In the data rows, 128 means zero.
Here is a table of points, one per row:
[175 117 103 153 119 141 120 124 131 120 104  75 163 100 115 146 168 104
 151 153 132  59 127 105 107 148 109 126 112  91 138  68 139 117 136 135
 129 141]
[118 155 131 148  81 121 111 141 100 142 116 105 151 117 100 132 124 150
 131 143  80  85 133 167 156 110 113 180 105 159 147 154 150 120 138  79
 124 136]
[161 171 144 140 141  91  72 106 113 134 113 116 147 140 124 151 113 101
  87 171 102 189 139 162  84 129 121 136 113 149  98 123 131 161 132 136
 132 125]
[117 127 172 127 190 144 137 113 157 129 121 160 142  91 105  84 111 110
 157 141  90 157 154 135 120 166 136 140 155 115 148 109 138 100 138 122
 116 109]
[ 76 151 150 123 127 108 153 136 128 148 114  57 135 117 114  92 153 149
 135 115 131 165  91 126 127 104 131 101 163 133 116 132  92 137 148 125
 148 134]
[ 95 103 152 141 152 130 144 122 113 113 105 111 111 149 112 169 153 126
 109 152 121 152 135 116 119 101 138 105 112 135 154  89 147 123  95 129
 134 113]
[ 99 130  86 125  94 131 147 118 122 102 108 128 123 178 107 146 126 142
 124 123 103 127 131 156 149 171 120 108 190 166 114 128 151 101 135 128
  81 105]
[159 133  81 152 157  96 137 150  82 111 193 143 113 134 110  76 137 124
 110 125 114  91 104 143 125 142 136 101 110 145 131 117 124 145 123 129
 150 130]
[154 114  84  89 164  77 110  84  95 134 119 118 151 116 120 155 160 111
 142 114  98  78 174 101 142 125 132 138 160 113 132 137 120 156 148 145
  82 104]
[123 153 153 155 127 131 180  93 156 159 101 123 119 106 152 145  98 119
 111  95 142 114  97 121 175 154 164 140 121  86 134  88 166 146 162 108
 137  85]
[111 135  98  73  92 123  80 118 132 111 173 116 135 156 132 123 107 102
 113 156 119 164  79 108 147 128 110 147 124  97 133 117 139 113  81 121
 130  81]
[158 126  91 156  98 124 129  96 150 180 130 131 121  96  81 104 150 159
 127 123 133 157 156 116 142  94 141 127 107 147 108 101 105  92  77 155
 139 122]
[126 133 149 121 175 139 120 153 105 125 141 137 150 160 169 123 159 145
 167 118 103 123 123 145 138 136 117 107 113  90 101 104  80 101  87  93
 120 129]
[165 131 140 116 143 180 146 142 148 115 132  90  87  99 140 180 125  93
  83 143 150 130 123 150 154 126 101  84 163 126 112 125  97 125 101 110
 127 113]
[135 168 157 137 144 117 132 125  97  85 127 148 125 135  93 121 113 137
 132 160 107  63 123 118 142 117 120 119 183 110 127 155 145 154 123 208
 204 119]
[112 111 167 105 117 133 114 128 135 155 126 160 134 135  93 120 118 107
 141 145 109 111 141 149 149  85 116 106 129 152 156 101  83 162 136 100
 114 111]
[127 128 136 153 131 120 142  83 151  86 109 147 162  72 131  97 153 122
  93 117 142 153  74 128 147 121  80 121 115 117 155 153 118 174  86 101
  89 144]
[ 77 143 108 133 150  87 151 142 116 116 155 150  79  91 138 183 130 140
 107 149 126 125 157 107 109 122 130 148 134 105  96 134 109 144 151 108
 116 174]
[121 141 168 124 112 172 113  86 106 156 164 102 103 130  91 137 122 121
 119  70 136 103 160 140  85 154 108 128 115 137 165 158  93 112 104 128
 130 125]
[121 105  82 126 129 114  97 127 139 124 131 140 124 151 105 124 103 146
 121 146 180 129 108 125 131 159 124  79 154 113  98 137 115 111 176 108
 131 106]
[152 137 150 102 125 142 121 150 119 129 146  87 155 114 112 109 146 125
 148 133 143 184 155 120 119 136 161 123 126  99 170 146 106 126 167  97
 135 116]
[128 136 131  92 168 141 121 120 137 130 139 131 132 136 143 122 144 111
 131 102 152 112 131 164 151  70 117 149 115 159  91 153 158 107 131  91
 156 106]
[179 147 128 112 136 129 142 138 106 135 116 162 141 147  99 119  73 127
 139 107 158 153 129 121 123  91 136 112 152 123 103 104 145 110 117 115
 114 161]
[103  75 107 139 174 141  80  96 152 144 111 132 131 133 128 144 102 156
 142 150 175 105 147 114 117 128 103 131 127 130 171 136 151 128 128 123
 139 166]
[145 108 144 162 107 138 116 120 119  93 121  99 120 119 142 121  88 114
 140 108 166 121 115 121 126 157 163 138 123 169  69 121  92 152 124  99
 136 129]
[117 102 135 136 120 136 117 183 138 160 182 113 146 151 181 132 107 116
 136 155 112 112 162  77 153 104 147 103 112 154 109 159 147 160 143 159
 113 109]
[124 132 130  93 135 185 148  90 118  83 151 126 149 141 151 150 141 158
 106 124 122 146 109 139  90  95 144 127 101 142 122  96 172 124 150 114
 164 136]
[122 127 100 120 116  87 141 118 129 164 129 124 123  88 156 185 113 184
 179 158 157 116 124 140 137 153  95 117 111 111 154 128 121 133 130 138
 169 134]
[148 159 135 106 108  83 103 148 169 144 106 139 128 155 162 129 153 165
  88  68 142  93 129 121  97 124 143 143 134 110 162 109 122 154 133 156
 148 140]
[139 116 140 107 110 157 125 136 188 130  86 159 109 123 150 118 144 119
  82 149  80 126  86  98 142 144 149 111 132 137 130 134 106  94 132 114
 161 150]
[101  69 143 139 113 139 159  99 144 138 154 141 156 115  98 124 126 104
  72 111 133 121 121 141 123 127 184 129  98  97 129 123 110 153 140 139
 118 122]
[108  70 146 133 117  94 117 128 129  95  96 130 102 162 145 100 149 153
 130 124 114 113 151 113 127 145 117  94 135 116 121 106 152 169 132  90
 154 158]
[125 124 121 166 152 118 168 150 148 136 115  83 173 172 146 124  95  99
 135 119 133 138 115 141 117  96 127 152 152 126 140 151 138 131  99 130
 129 130]
[131 121 119  78 132  89 128  91 135 116 121 122 121  86 147  85  94 134
 133 141 148 117 139 141 110 162 129 115 115 167 142 130 136 126 146 146
 123 129]
[135 104 116 102 118 142 116 175 123 121 138 159 146  88 133 144 117 149
 130  67 104 147 164 142 158 141  92 153 162 116 117  96 142 167 109 169
 156 136]
[166 113 146 108 138 113 111 152 144 100 137 131 102 154  96 155 164  97
 145 113 139 158  82 140 172 104 150 159 129 152 129 132 122 108 172 158
 111 171]
[147 143 148 120 117 131 141 133 109 121  95 143  82 146 167 116 142 142
 152 137 143 146 129 158 134 114 133  89  84 144 140 121 132 138 146 168
 100  77]
[109  98 129 123  96 133 104 157  89 115 100 137  77 100 152  94 144 122
 115 154 161 118 136 152 107 135 140 161 141  53  99 168 156 107 126 146
 108 109]
[ 88 143 128 128 176 147 106 109 126 145 107  91 142 112 120 125 119 129
 118 101 115 133 101 125 172 173 146 113  66 127 127 150 127 119 122 190
 107 178]
[143 141 173 162 155 109  99 168 165 111 149 146 164 128 120 163 153 173
 114 116 119 129 111 125  84 144 161 121 132 153  98 154 148  85 108 112
 118  75]
[193 115 164 153 113 126 123  95 110 119 145  95 105 138 147 118 111 166
 135 121 110 148 147  80 161 134 108 142 134 116 133 157 148 118 122 124
 109 149]
[128 123 125 127 149 132 124 135 108 200 130 112  68 104  88 136 116 147
 124 106  88 117  90 120 115 117 140 127 134 132 134 121 179 153  94 114
  93 131]
[127 146 126 153 103 150 101 126 129 110 129 148 156 131 121 143 115 155
 112 157 140 134 120 176 162 115 178 111 127  92 158 108 103 112 140 119
 120 155]
[115 161 117 158 151 113 111 132 108 151 111 162 108 178 161 103 132  97
 121 130 148 122 151 120 128  99 129 149 145 112 129 128 125 115 108 139
 125 138]
[156 148  92 124 133 170 157 114 158 130 125 140 104 147 160 114 146 169
 150 163 102 113 139 145 107 106 154 156 163 133 113 184 108 164 124 124
 109 137]
[109 143 131 124 129 108 156 126 154  72 109 119 120 130  77 137 118 136
 142 110 125 133 178  93 143  96 121 149  80 129 125 153  92  99 103 129
 147  79]
[122 135  73 164 124 146 138 129  81 140 143 165 137 141 141 140 181 102
 125 117 163 164 175 110 150 164 122 118 143 151 161 183 164 127 145 116
 145 116]
[126 171  98 107 143 171 122 181 143 143 100 112 129 120  87  89 129 115
 110 132 137 129 126  89 121 135 130 145 111 148 148 116 131 164 119 107
 142 108]
[124 141 171 138 119 126 124 112 161 162 167 132 129 136  83 107 152 120
 145 148 160 134 149 140 145 130  72 149  94 121  77 128 164 124 142 122
 131 129]
[114 153 102 128 104 164 139 169 125  92 120 154 147 132 139 126  95 157
 133 121 139 124 130  91  97 108  82 100 105 123 106 126 129 125 166 142
  60 135]
There is one direction along which these points spread out most. Take the direction at right angles to it along which they spread out most. Go by this last direction. Where along it does each point below lie, from 0 to 99? The average is 50, and the first point in the table lies past the average. One standard deviation of the points above along it is 16.
[136 134 122 103 127 114 136 135 102 118 119 127 155 124 157 118  98 110
 113 140  99 154 161 133 151 114 175 129 118 140 109 126 119  88 103  93
 143 140] >> 33
[ 98 125 105 136  96 105 133 156 180  97 157  95 115  95 163 113 128  99
 142 121 132 115 161 175  97 114 124  83 170 122 140 122 169 109 130 158
 115 182] >> 52
[152 101 101 132 117 131 155 111 155 144 140 133 122 168  92 140 111 102
 179 102  84 154 105 153  99 145 116 120  93  84 127 160 125 150 122 119
 158 125] >> 53
[133  55 128 132 122 124 128 135  79 154 109 133 160  92 138 135 126 134
 141 124 122 125  81 125 109  97 112 140 140 141 143 153 121 102 141 155
 147 102] >> 57
[104 146 138 148 119 142 101 111 148  99 182 145 106 120 150 135 122 123
 174 138 148 131  88 114 124 130 163 157 141 153 178  85 111 138 113 113
 113 123] >> 50
[112 106  98 149 131 159 110 147 140 116 102 124 110 135 157 124 139 135
 122 128 116 137 128 154 118 149 111 182 140 148  99  84 101 152 148 161
 141 124] >> 48
[144 103 127 130 130 100 180 169 114 140 136 134 103 152 144 123  99 127
  89 150 146 116 131 144 118 167  72 153 112 143 178 126 112  85 153 121
 110 136] >> 51
[110 160 118 163 107 119 114 108  92 145 133 159 116 128 160 134 125  76
 149 101  85 124 125  88  97 102  96 118 141 125 116 130 101  92 185 130
 139 127] >> 41
[120 131 159  95 104 121 174  95 112 169 156 123 177 151 124 124 164 147
 111 146 150 123 121  94 118 160 122 154 161 140 107 103 116 126 112 147
 114 150] >> 57
[121 143 158  90 101 124 154 144 119 125  87 159 139 116 113 153 139  79
 169 132 149 122 110 122 113 162 170 119 105 154 112 137 138 149  74 126
 126 153] >> 51
